In the rows, zero is written as 128.
Rotation paths and how fast each direction turns (degrees per step)
Each turn is a multiple of 5 degrees from 10 to 175, or 0.
Each row of a path follows its step; steps can be skipped.
Rotation 1:
step 0: [121 116 122 130 131 129 132 123 137 120 132 134 128 124 132 126 123 122
 122 129 128 119 132 123 132 123 123 137 124 128 129 130 128 125 132 123
 133 122 125 121 137 131]
step 2: [126 115 121 123 126 125 121 127 136 131 119 137 124 121 130 127 124 125
 127 130 128 131 131 126 132 126 127 120 130 138 119 123 131 130 129 127
 131 127 116 130 127 124]
step 3: [124 120 125 131 130 125 131 119 126 123 126 134 137 128 123 123 137 129
 122 122 129 124 139 134 137 121 122 126 132 135 134 126 132 124 135 128
 124 126 126 128 130 135]
step 4: [135 128 133 131 125 126 123 130 136 130 120 129 129 129 127 134 131 121
 119 127 117 127 132 125 137 123 127 122 126 120 133 121 139 132 133 123
 134 129 123 125 125 130]
step 6: [120 123 133 128 134 125 136 125 121 132 124 123 141 131 125 131 130 127
 125 134 122 124 133 132 129 133 121 122 125 132 126 118 137 126 128 123
 127 131 122 127 124 130]
step 8: [122 129 121 124 130 139 131 128 127 135 126 123 128 130 115 125 133 126
 127 141 127 133 129 117 120 128 130 125 124 126 129 125 137 131 127 127
 128 130 129 118 124 127]
step 12: [118 121 120 135 127 124 120 121 124 126 126 131 126 132 133 129 133 117
 128 135 127 134 124 119 129 127 129 131 127 135 116 132 127 133 124 126
 132 126 127 134 130 133]
step 14: [137 127 127 133 126 126 126 128 135 132 125 133 132 126 127 131 126 114
 135 128 125 138 125 125 131 128 123 130 130 134 133 128 141 135 130 134
 134 129 131 132 135 133]
step 15: [126 119 123 132 120 121 127 130 124 136 123 137 129 138 120 122 131 124
 128 131 125 124 126 121 131 124 129 122 125 134 129 139 130 127 126 133
 124 118 130 131 125 129]
step 16: [131 123 129 134 128 124 134 128 124 134 117 122 132 129 129 132 124 129
 127 132 132 135 135 134 140 130 121 129 122 126 128 130 137 135 124 120
 123 119 132 133 129 133]
step 18: [132 125 123 124 133 130 128 129 118 135 127 124 137 127 123 124 125 128
 137 132 124 126 130 116 132 131 119 122 124 125 126 136 130 133 137 130
 123 121 131 123 122 129]
[125 132 125 128 125 129 127 130 129 130 125 128 125 131 129 127 130 129
 127 128 127 128 126 126 131 128 128 129 126 126 127 128 129 128 128 127
 127 126 127 127 129 128]
100
[128 127 126 125 127 128 131 129 129 129 124 131 129 127 127 131 130 127
 128 129 132 130 129 128 127 126 129 128 128 127 131 128 129 125 126 130
 127 127 128 128 129 126]
55
[127 127 127 129 130 128 127 127 132 130 129 129 127 133 130 128 128 126
 126 128 130 129 127 129 124 129 127 132 127 129 128 131 127 131 128 129
 127 128 129 130 130 127]
25
[126 127 127 129 128 128 129 127 128 126 130 127 127 131 128 128 130 129
 129 129 128 130 126 128 127 125 132 127 131 131 131 126 127 128 129 128
 127 127 130 128 131 132]
155
